Each row has a name. After each piece below comes the name of the row it's from, unless a question asks for something else. Each question is about the rows just above it. Places in a row count from 0.

zozen: [167 173  94  97 172 137 120  88  92 106 166 157  92  94]
zofat: [102 176 110 119 143 157 114 105  90  78  95  99  98 113]
gebi: [101 123  78 178  85 103 136 116 177 110 139  92  78  99]
getu: [124 172 124 111 125 161  84 115 108 131 165 114 136 106]
nir: [177 101 141 137  82 113 129 153 136 137 106 149 150  79]
Where in the named rows is [167]?
zozen, 0
[115] is at row and place
getu, 7

zozen: [108 112 125 168 136  95 156 151 156  92 129]
nir: [154 127  78 107 121 170 181 167 139 103  79]
sobik: [107  79  79 121 167 170 154 103 181 139 127]
Row and place where [154 103 181 139 127] starts:
sobik, 6
[ 78  79 103 107 121 127 139 154 167 170 181] is which row reordered?
nir
Which row holds these entries in another order? [ 79  79 103 107 121 127 139 154 167 170 181]
sobik
Which row holds these entries in another order? [ 79 154 127  78 107 121 170 181 167 139 103]
nir

getu: [127 125 149 148 164 132  95 101 147 101 122]
pesom: [136 133 103  95 103 124 176 105 136 120 102]
sobik: [136 133 103  95 103 124 176 174 112 149 150]
tid: [136 103 136 102 133 120 104 124  95 176 105]
Which row holds these entries in another order? [ 95 101 101 122 125 127 132 147 148 149 164]
getu
Which row holds these entries in another order? [124 176 105 136 120 102 136 133 103  95 103]
pesom

gebi: [104 100 104 135 119  89 135 109 108 107 143  86 117 144 123 152 152 139
 123 117  99 139 131 139 121 167 116 148 153 119 125 151  93 102 123  92
 140 141 143]
tid: [154 132 116 123 119 119  99 144 117 103 143  86 140 135 136 101 140 123
 142 103 148 140 104 125 153 109 108 116  92 151 121  88 123  91  99 168
 153 106 139]
toli: [ 92 140 151 153 168 153 116 101 116 142 143 132 144  88 148  91 139 154
 109 136 123 106 123 135 117 123 121 140 108  99 140  86 125 103 119  99
 119 104 104]
[100] is at row and place
gebi, 1
Put [139 106 153 168  99  91 123  88 121 151  92 116 108 109 153 125 104 140
 148 103 142 123 140 101 136 135 140  86 143 103 117 144  99 119 119 123
 116 132 154] back in order: which row is it?
tid
[154 132 116 123 119 119  99 144 117 103 143  86 140 135 136 101 140 123
 142 103 148 140 104 125 153 109 108 116  92 151 121  88 123  91  99 168
 153 106 139]
tid
Put [ 92 123 101  86 143 103 153 148 117 123 135 153 140 125  99 106 151 136
 119 132 140 119 116 121 123  88 104 140 104 154  91 139 108  99 116 168
 109 142 144] back in order: which row is it?
toli
Put [123  91  99 168 153 106 139 154 132 116 123 119 119  99 144 117 103 143
  86 140 135 136 101 140 123 142 103 148 140 104 125 153 109 108 116  92
 151 121  88] back in order: which row is it?
tid
Row and place of [89] in the named rows:
gebi, 5
Put [ 86  88  91  92  99  99 101 103 104 104 106 108 109 116 116 117 119 119
 121 123 123 123 125 132 135 136 139 140 140 140 142 143 144 148 151 153
 153 154 168] back in order: which row is it?
toli

toli: [123 141  94 121 142 116 130 118 122 126  98 150 139 141 140 141 127]
zozen: [129 121 113 119 134 128 112 118 111 120  94 139 156 142 149 137 118]
nir: [136  99 144 123 136 150 104 131 126 163 111 137 141 122 143 144 117]
mul: [123 163 123 152 110 131 139 130 139 115 120 127 129  87 107 137 151]
piber: [151 131 114 103 137  99 144 123 138 152 106 132 127 123 153 128 102]
getu: [137 176 122 132 130 130 137 129 142 113 116 127 125  93 127 140 144]
tid: [135 131 110 103 136  99 146 123 136 150 104 131 126 121 154 126 101]
pesom: [109 176 122 132 130 130 137 129 142 125 116 127 125  93 127 140 144]
zofat: [136 173 121 130 131 132 137 128 143 116 115 130 125  93 127 142 143]
sado: [131 120 115 131 132 128 113 121 111 119  94 139 151 144 150 136 117]
gebi: [111 136 108 122 135 127 120 111 102 127 112 144 141 146 142 154 132]
sobik: [120 166 124 148 107 135 139 133 138 113 120 128 129  86 107 137 151]
[129 121 113 119 134 128 112 118 111 120  94 139 156 142 149 137 118]
zozen
Where does [118 122 126] start? Give its row and place.
toli, 7
Row and place where [103 136  99 146 123 136] starts:
tid, 3
Row and place where [132 130 130 137 129 142 125 116 127 125  93 127] starts:
pesom, 3
Row and place where [136  99 146 123 136 150 104 131] starts:
tid, 4
Row and place where [131 139 130 139 115] starts:
mul, 5
Row and place of [109] in the named rows:
pesom, 0

toli: [ 88 113 109 110 141 132 103 116 129 143 154 104  90 180 125]
mul: [ 81 110 127 106 140 121  98 114 119 149 148 119 100 186 128]
pesom: [125 126  84 131 137 154 123 126 151 123 154  84 110 143 118]
tid: [111 121 125 123 139 149 116 122 145 129 157  87  83 157 119]
getu: [105 119  91 120 140 146 113 120 142 133 157  89  84 164 121]
sobik: [ 94 115 102 114 141 136 106 117 134 140 155  99  87 175 124]
zofat: [ 84 112 118 108 141 127 100 114 125 146 151 111  94 183 127]
zozen: [132 129  83 133 135 156 128 128 153 119 153 144  87 136 118]
piber: [118 124  85 127 138 151 120 125 149 126 156  85  84 151 119]
nir: [ 99 117  97 117 140 141 109 119 138 136 157  94  85 170 122]
Row and place of [89] in the named rows:
getu, 11
Which row holds [105 119  91 120 140 146 113 120 142 133 157  89  84 164 121]?
getu
[118 124  85 127 138 151 120 125 149 126 156  85  84 151 119]
piber
[98] is at row and place
mul, 6
[180] is at row and place
toli, 13

zofat: [119 135 135 132 122 131 126 116 124 129 125 130 103  86 133 129 131 112
 113 135 122 119 133 126 109 130 121 115 128 128 130 126 136 133 116 128
 115 127 116 134 118 121 129 138 130 125 121 144 139 126 107 124 113 134
 120 134 140]
pesom: [119 135 135 132 122 131 126 116 124 129 128 130 131 123 133 129 131 112
 113 135 122 119 133 126 109 130 121 115 128 128 130 126 136 133 116 128
 115 127 116 134 118 121 129 138 130 125 121 128 123 132 118 118 135 136
 134 133 121]
tid: [131 135 131 129 130 116 126 133 127 135 136 125 121 123 132 123 119 115
 129 116 135 132 124 128 122 133 126 122 138 118 135 130 133 128 115 134
 121 116 112 118 121 128 133 130 119 128 130 126 130 128 131 113 118 134
 136 123 121]
Which row holds these entries in another order? [121 133 134 136 135 118 118 132 123 128 121 125 130 138 129 121 118 134
 116 127 115 128 116 133 136 126 130 128 128 115 121 130 109 126 133 119
 122 135 113 112 131 129 133 123 131 130 128 129 124 116 126 131 122 132
 135 135 119]
pesom
[139] is at row and place
zofat, 48
Row and place where [121 123] starts:
tid, 12
[144 139 126] begins in row and place
zofat, 47
[109 112 113 115 115 116 116 116 118 118 118 119 119 121 121 121 121 122
 122 123 123 124 125 126 126 126 127 128 128 128 128 128 129 129 129 130
 130 130 130 131 131 131 132 132 133 133 133 133 134 134 135 135 135 135
 136 136 138] is which row reordered?
pesom
[131 135 131 129 130 116 126 133 127 135 136 125 121 123 132 123 119 115
 129 116 135 132 124 128 122 133 126 122 138 118 135 130 133 128 115 134
 121 116 112 118 121 128 133 130 119 128 130 126 130 128 131 113 118 134
 136 123 121]
tid

mul: [115 135 132 123 146 124 138 119 128 124 124 119 117 129]
zozen: [101 143 137 128 164 131 150 112 128 122 119 113 105 137]
pesom: [ 96 140 133 114 163 115 148 108 129 120 136 119 105 113]
gebi: [ 87 153 145 119 181 123 162  98 132 122 129 112 100 135]
zofat: [107 153 150 127 164 131 155 104 132 131 124 116 118 154]
nir: [129 137 138 102 136 105 134 115 128 127 128 118 134 126]
Where in the named rows is [145]?
gebi, 2
Where in the named rows is [146]?
mul, 4

pesom: [136 151 149 123 145 129 133 126 131 122 149 156 128 108 116 128 128 124
 150 117 104 119 124 110 124 134 135 137 137 121 127 122 130 118 115 132
 136 137 149 125  80 123 138 135 131 120 135 122 138 128 118 117 124 122
 147 122 140 135]
gebi: [135 150 146 125 142 127 134 127 130 121 144 149 127 114 120 122 130 121
 151 122 104 123 123 112 125 132 134 135 138 120 127 125 130 117 115 133
 135 135 144 123  85 123 139 134 128 123 135 119 139 127 117 119 123 122
 142 124 138 133]
zofat: [135 149 150 123 146 129 133 126 131 122 150 153 129 109 117 118 127 125
 150 115 102 118 125 108 123 134 136 136 137 121 127 121 130 120 112 132
 136 137 150 126  77 122 138 136 132 119 135 123 138 128 119 118 124 123
 148 121 142 135]
sado: [135 148 144 125 144 127 133 127 130 120 146 150 127 112 119 122 130 121
 151 122 102 121 123 112 125 132 134 135 137 120 127 124 131 116 116 133
 136 137 148 123  85 123 140 135 129 122 135 119 138 127 114 117 123 122
 143 124 139 134]
getu: [135 152 149 124 143 127 134 127 130 119 144 151 127 112 117 121 129 122
 151 120 101 121 123 113 124 132 134 135 138 119 127 123 130 116 113 133
 136 138 147 123  81 123 140 135 130 122 135 120 139 127 117 117 124 121
 144 123 140 134]
nir: [133 143 143 126 139 127 132 127 129 122 140 145 127 117 122 124 130 123
 146 124 108 124 123 117 126 130 133 133 136 122 127 125 130 118 119 132
 133 134 141 124  97 124 138 133 128 124 133 120 136 127 118 121 124 123
 139 125 135 133]
zozen: [134 146 144 126 139 127 133 128 129 119 141 148 127 115 121 124 131 121
 147 123 106 124 123 115 126 131 133 133 137 120 128 125 131 118 116 133
 134 135 144 123  90 124 138 134 128 123 132 120 138 127 117 119 124 122
 141 125 137 133]
mul: [125 122 127 129 138 123 150 118 142 123 102 128 121 149 150 150 119 123
 126 129 126 123 130 137 112 137  77 136 108 132 134 136 119 148 117 150
 124 115 121 133 118 131 146 132 135 135 137 109 118 135 120 127 125 121
 122 138 136 153]
piber: [135 149 150 123 144 128 134 127 130 120 149 152 128 109 117 120 129 123
 152 119 102 119 124 109 124 133 135 135 138 120 127 123 131 118 114 133
 136 137 147 124 150 122 139 136 131 120 135 121 139 128 118 118 124 122
 146 122 140 134]
sobik: [134 148 145 125 141 127 134 127 129 121 143 145 127 114 120 123 131 121
 147 123 105 123 123 116 125 131 133 134 138 119 127 125 130 116 116 133
 135 136 144 123  91 124 140 134 128 123 135 119 137 127 116 120 123 122
 141 125 137 133]
toli: [133 148 144 125 144 127 133 127 130 120 146 150 127 112 119 122 131 121
 151 122 102 121 123 112 125 132 134 135 137 120 127 124 131 116 116 132
 136 137 148 123  85 123 140 135 129 122 139 120 127 135 117 117 123 122
 143 124 139 134]
[133 148 144 125 144 127 133 127 130 120 146 150 127 112 119 122 131 121
 151 122 102 121 123 112 125 132 134 135 137 120 127 124 131 116 116 132
 136 137 148 123  85 123 140 135 129 122 139 120 127 135 117 117 123 122
 143 124 139 134]
toli
Row and place where [135 120 139 127 117] starts:
getu, 46
Row and place where [135 149 150 123 146 129] starts:
zofat, 0
Which row holds [135 149 150 123 146 129 133 126 131 122 150 153 129 109 117 118 127 125
 150 115 102 118 125 108 123 134 136 136 137 121 127 121 130 120 112 132
 136 137 150 126  77 122 138 136 132 119 135 123 138 128 119 118 124 123
 148 121 142 135]?
zofat
[125 122 127 129 138 123 150 118 142 123 102 128 121 149 150 150 119 123
 126 129 126 123 130 137 112 137  77 136 108 132 134 136 119 148 117 150
 124 115 121 133 118 131 146 132 135 135 137 109 118 135 120 127 125 121
 122 138 136 153]
mul
Put [134 119 128 120 115 131 130 132 112 119 126 121 121 150 123 137 153 136
 136 138 123 137 117 127 123 129 118 108 124 149 148 127 135 132 135 122
 146 126  77 136 102 150 121 135 123 122 125 125 136 118 150 138 109 150
 129 118 133 142] back in order: which row is it?
zofat
Row and place where [114 120 122 130 121 151 122 104 123 123 112] starts:
gebi, 13

mul: [ 76 108 165 157 101 114 127 147 169 121 120  96 117 107 179  80 134 172
  86 168 136  70 155 150 186 177  96 147  73 109 114  83  87 187 156  70
 166 185 132]
toli: [117  73 152 151 161 151  72 134  84  94 168  95 150 165  99 160  88 169
 110  84 147 108  79 177 103 173 125 175 119 127  83 133 136  87 109 131
 118 159 104]
piber: [109 110  94 125 143  85  72 137 138 104 145 177 139 127 151  79 182  71
  99  94  93  83  71  77 130 148  93 152 148 159  98 172 169 103 118 116
  69 142 103]
sobik: [118  82 169 132 110 166 142 121 140 117  70 147  70 184 178 149 125 112
 151 131 105 127 171 168 110 170 153 151  90 165  83 169 162  99 132 124
 124  92 145]
zofat: [ 99  71  79 130  83  93 103 137 148  94 151  93 103 177 144 159 127 172
 148 110 142 104 125 182  85 152  71 139 143 118 109 138  69 169 116  98
  77 183  72]
zozen: [ 95 128  72 185 152 101 142  77 136  74  70 153 125 110  95 155  93 131
  87 109 160 187  94 140 112 168 107 158 171  99 165 141  99  79 185 107
 179 141 169]
pesom: [ 71  93 138  71 139 110 177  93 130  94 103 148  79  83 148  98 159 143
  85 172 137 145 104 182  69 118 152 169  94 109  72 143 125  99 127 151
 116  77 103]
Row and place where [148 159  98] starts:
piber, 28
Which row holds these entries in another order? [103  85  98 142 148 103 116 139 159  94 148 104 118  94  83 125 151 169
 145 143  69 130 152 138  79 177 182  77 172 137  71  93  71 109 127  99
 110  93  72]
piber
Where does [147  73 109] start? Give its row and place.
mul, 27
[ 72 137 138 104 145 177 139 127 151  79 182  71  99  94  93  83  71  77
 130 148  93 152 148 159  98 172 169 103 118 116  69 142 103 109 110  94
 125 143  85] is which row reordered?
piber
Row and place of [175] in the named rows:
toli, 27

zofat: [128 111 131 144 118 143  74 117  75 104 135  90 122 123 125 118 141 133
 113 161 157 129 144  91 111 107 100  75 119 163 140 143 120 102 139 113]
zozen: [122 144 134 140 127 151  71 121  69 110 129  93 123 123 127 115 141 132
 113 159 158 129 146  97 108 106 105  74 119 161 147 142 123 102 138 112]
sobik: [129 122 144 141  91 161 117 119 118 111 143 102 163 113 123 143 133 125
  90 100 107 144 157 139 111  74 120  75 113 135 131 104 128 117  75 140]
Where does [107 100  75 119 163 140] start? Give its row and place.
zofat, 25
Where in the named rows is [71]?
zozen, 6
[143 120 102] begins in row and place
zofat, 31
Which row holds these entries in another order? [104 135  90 122 123 125 118 141 133 113 161 157 129 144  91 111 107 100
  75 119 163 140 143 120 102 139 113 128 111 131 144 118 143  74 117  75]
zofat
Where do [128 111 131 144 118 143  74 117  75 104 135  90 122 123 125 118 141 133
 113 161 157 129 144  91 111 107 100  75 119 163 140 143 120 102 139 113] appear?
zofat

sado: [113  92 109 122 146 111 135 119 145 109 150 122 103 121 127 166 130 126
 100 109 136 104 149 120 124 150 128 142 103 145 125 143 107 152 122 124
 153 112 128 118 106 107 104 150 154 133 137 111 127]
nir: [148 117 116 151 146 123 158 170 145 109 117 131  83 148 116 137 125 116
 126 114 142 110 125 132 114 145 148 106 116 118 150 139 106 156 117 116
 114 134 129 129 104 121 104 131 159 161 168 133 112]
tid: [137 149 122 113 118 122 127 128 122 109 100 106 103 104 130 104 135 136
 126 166 110 145 146 150 145 119 120 124 107 109 121  92 150 143 133 125
 154 127 152 103 107 142 153 112 150 111 111 128 124]
zofat: [148 117 116 151 146 123 158 170 145 109 117 131  83 148 116 137 125 116
 126 114 142 110 125 132 114 145 148 106 116 118 150 139 115 156 117 116
 114 134 129 129 104 113 104 127 148 152 120 131  89]
Where do [137 149 122 113 118 122 127 128 122 109 100 106 103 104 130 104 135 136
 126 166 110 145 146 150 145 119 120 124 107 109 121  92 150 143 133 125
 154 127 152 103 107 142 153 112 150 111 111 128 124] appear?
tid
The row with [148 117 116 151 146 123 158 170 145 109 117 131  83 148 116 137 125 116
 126 114 142 110 125 132 114 145 148 106 116 118 150 139 115 156 117 116
 114 134 129 129 104 113 104 127 148 152 120 131  89] is
zofat
Put [127 111 137 133 154 150 104 107 106 118 128 112 153 124 122 152 107 143
 125 145 103 142 128 150 124 120 149 104 136 109 100 126 130 166 127 121
 103 122 150 109 145 119 135 111 146 122 109  92 113] back in order: which row is it?
sado

pesom: [117 140 142 114]
sado: [140 117 114 143]
gebi: [106 144 134 131]
tid: [101 127 154 141]
nir: [120 128 153 131]
getu: [104 130 107  95]
zozen: [131 145 149 136]
piber: [125 143 182 145]
[144] is at row and place
gebi, 1
[104 130] begins in row and place
getu, 0
[117 114 143 140] is which row reordered?
sado

toli: [160 124 139 128 124 150 125]
pesom: [103 133 120 133 153 124 136]
nir: [122 136 106 118 121 121 111]
sobik: [138  83 149  95 139 150 133]
mul: [139 132 135 120 117 135 119]
Where in the named rows is [122]?
nir, 0
Where in the named rows is [160]?
toli, 0
[124 136] begins in row and place
pesom, 5

mul: [122 130 134 172 105 136]
pesom: [124 147 107 177 109 131]
zozen: [123 146 134  75 141 105]
getu: [130 125  87 177 129 145]
gebi: [114 130 117  98 159 111]
sado: [ 82 124  86 112 142 161]
toli: [ 71 100 150 135 144 103]
zofat: [118 148 123 138 144 140]
[123 138] begins in row and place
zofat, 2
[118 148 123 138 144] begins in row and place
zofat, 0
Where in the named rows is [147]?
pesom, 1

toli: [132 120 124 130 122 126 125 130 129 127 124 132 123 136 132 119 133 128
 126 128 128 129 131 130 127 127 125 135 128 120 129 126 130 131 129 128
 127 120 124 127 135 131]
zozen: [129 124 120 127 136 131 125 132 128 128 130 130 122 124 135 120 129 131
 126 132 126 124 128 123 128 127 119 127 125 128 120 131 127 133 129 129
 134 128 130 126 132 130]
zofat: [136 139 129  96 107 144 155 113 133 158 123 115 111  98 131 109 151 161
 108  93 150 159 129 125 138 155 112  93 132 110 137  92 153 118 114 128
 133 112 147 153  83 114]
sobik: [136 124 133 126 129 126 125 120 123 130 120 129 129 130 134 127 127 120
 132 132 128 130 127 128 130 127 124 128 128 135 131 124 128 122 131 132
 127 129 131 125 119 126]
The row with [136 124 133 126 129 126 125 120 123 130 120 129 129 130 134 127 127 120
 132 132 128 130 127 128 130 127 124 128 128 135 131 124 128 122 131 132
 127 129 131 125 119 126] is
sobik
Which row holds these entries in another order? [124 127 135 131 132 120 124 130 122 126 125 130 129 127 124 132 123 136
 132 119 133 128 126 128 128 129 131 130 127 127 125 135 128 120 129 126
 130 131 129 128 127 120]
toli
[119 120 120 120 122 123 124 124 124 125 125 126 126 126 127 127 127 127
 128 128 128 128 128 128 129 129 129 129 130 130 130 130 131 131 131 132
 132 132 133 134 135 136] is which row reordered?
zozen
Row and place where [111  98 131] starts:
zofat, 12
Where do [132 120 124 130 122 126 125 130 129 127 124 132 123 136 132 119 133 128
 126 128 128 129 131 130 127 127 125 135 128 120 129 126 130 131 129 128
 127 120 124 127 135 131] appear?
toli
Which row holds these entries in another order? [126 119 125 131 129 127 132 131 122 128 124 131 135 128 128 124 127 130
 128 127 130 128 132 132 120 127 127 134 130 129 129 120 130 123 120 125
 126 129 126 133 124 136]
sobik

nir: [160 106 149  95]
sado: [106 160 149  94]
mul: [106 152 149  94]
zofat: [139 167 109 142]
[109] is at row and place
zofat, 2
[106 160 149] begins in row and place
sado, 0
Where does [139 167 109] start? Give its row and place.
zofat, 0
Put [ 95 160 106 149] back in order: which row is it?
nir
Which row holds these entries in another order? [142 139 167 109]
zofat
Which row holds these entries in another order? [106 149  94 152]
mul
Put [149  94 106 160] back in order: which row is it?
sado

